[[111 142 146 145 116 110 146 111 148 145]
 [108 144 149 147 115 107 148 109 151 148]
 [148 112 107 109 142 149 108 147 105 108]
 [147 113 109 110 141 148 109 146 107 110]
 [108 144 149 148 114 107 149 109 151 148]
 [146 113 109 110 141 148 109 145 107 110]]
|
[[145 148 108 110 148 110]
 [148 151 105 107 151 107]
 [111 109 147 146 109 145]
 [146 148 108 109 149 109]
 [110 107 149 148 107 148]
 [116 115 142 141 114 141]
 [145 147 109 110 148 110]
 [146 149 107 109 149 109]
 [142 144 112 113 144 113]
 [111 108 148 147 108 146]]

[[136 137 123 101 135 133 129 120 122 130 149 120 108 126 133 129]
 [135 135 124 103 129 128 129 126 127 130 148 121 121 128 134 130]
 [137 138 122  99 134 132 129 120 123 130 153 119 108 125 134 129]
 [132 132 126 119 131 130 128 124 125 129 137 125 118 126 130 128]
 [131 132 123 116 131 131 127 123 125 128 140 125 116 128 131 128]]
|
[[129 130 129 128 128]
 [133 134 134 130 131]
 [126 128 125 126 128]
 [108 121 108 118 116]
 [120 121 119 125 125]
 [149 148 153 137 140]
 [130 130 130 129 128]
 [122 127 123 125 125]
 [120 126 120 124 123]
 [129 129 129 128 127]
 [133 128 132 130 131]
 [135 129 134 131 131]
 [101 103  99 119 116]
 [123 124 122 126 123]
 [137 135 138 132 132]
 [136 135 137 132 131]]

[[118 120 122 136]
 [150 147 140 110]
 [109 112 118 142]
 [113 115 120 139]
 [141 139 135 117]
 [151 147 141 109]]
|
[[136 110 142 139 117 109]
 [122 140 118 120 135 141]
 [120 147 112 115 139 147]
 [118 150 109 113 141 151]]

[[126 122 124 124 126 131 127 137 136]
 [116 144 132 129 117 114 116 124 116]
 [123 128 131 130 119 129 131 136 136]
 [138 120 133 131 130 134 135 121 134]
 [140 130 138 135 146 134 137 111 123]
 [131 115 130 132 124 137 134 150 134]
 [135 121 131 127 130 132 140 114 130]
 [113 124 123 123 114 120 120 146 129]
 [133 124 130 122 129 140 137 131 152]]
|
[[136 116 136 134 123 134 130 129 152]
 [137 124 136 121 111 150 114 146 131]
 [127 116 131 135 137 134 140 120 137]
 [131 114 129 134 134 137 132 120 140]
 [126 117 119 130 146 124 130 114 129]
 [124 129 130 131 135 132 127 123 122]
 [124 132 131 133 138 130 131 123 130]
 [122 144 128 120 130 115 121 124 124]
 [126 116 123 138 140 131 135 113 133]]

[[135 142]
 [127 122]
 [144 124]
 [122 149]
 [124 107]
 [143 114]
 [146 150]]
|
[[142 122 124 149 107 114 150]
 [135 127 144 122 124 143 146]]

[[115 152 148 115]
 [142 143 148 115]
 [108 120 111 138]
 [149 152 148 115]
 [108 120 132 131]
 [115 124 116 135]
 [149 143 137 118]
 [149 143 105 138]
 [149 120 143 118]
 [115 138 132 121]]
|
[[115 115 138 115 131 135 118 138 118 121]
 [148 148 111 148 132 116 137 105 143 132]
 [152 143 120 152 120 124 143 143 120 138]
 [115 142 108 149 108 115 149 149 149 115]]
---
[[133 122]
 [129 125]
 [134 152]
 [122 127]]
|
[[133 122]
 [129 125]
 [134 152]]

[[152 129 103]
 [131 141 147]
 [127 125 151]]
|
[[152 129]
 [131 141]
 [127 125]]

[[147 154 151 143]
 [112 130 126 154]
 [118 135 142 110]
 [116 128 123 154]]
|
[[147 154]
 [112 130]
 [118 135]]

[[103 125 136]
 [116 130 151]
 [103 122 135]
 [116 109 142]
 [116 130 151]]
|
[[103 125]
 [116 130]
 [103 122]]

[[118 152]
 [106 110]
 [104 122]
 [147 152]]
|
[[118 152]
 [106 110]
 [104 122]]

[[146 129 100]
 [131 110 133]
 [127 126 125]
 [134 107 123]
 [103 151 134]]
|
[[146 129]
 [131 110]
 [127 126]]

[[149 101 122 126 126]
 [126 115 135 124 119]
 [125 119 120 125 135]]
|
[[149 101]
 [126 115]
 [125 119]]

[[112 133]
 [155 145]
 [143 111]
 [114 111]]
|
[[112 133]
 [155 145]
 [143 111]]

[[114 116]
 [155 103]
 [147 105]
 [139 128]]
|
[[114 116]
 [155 103]
 [147 105]]
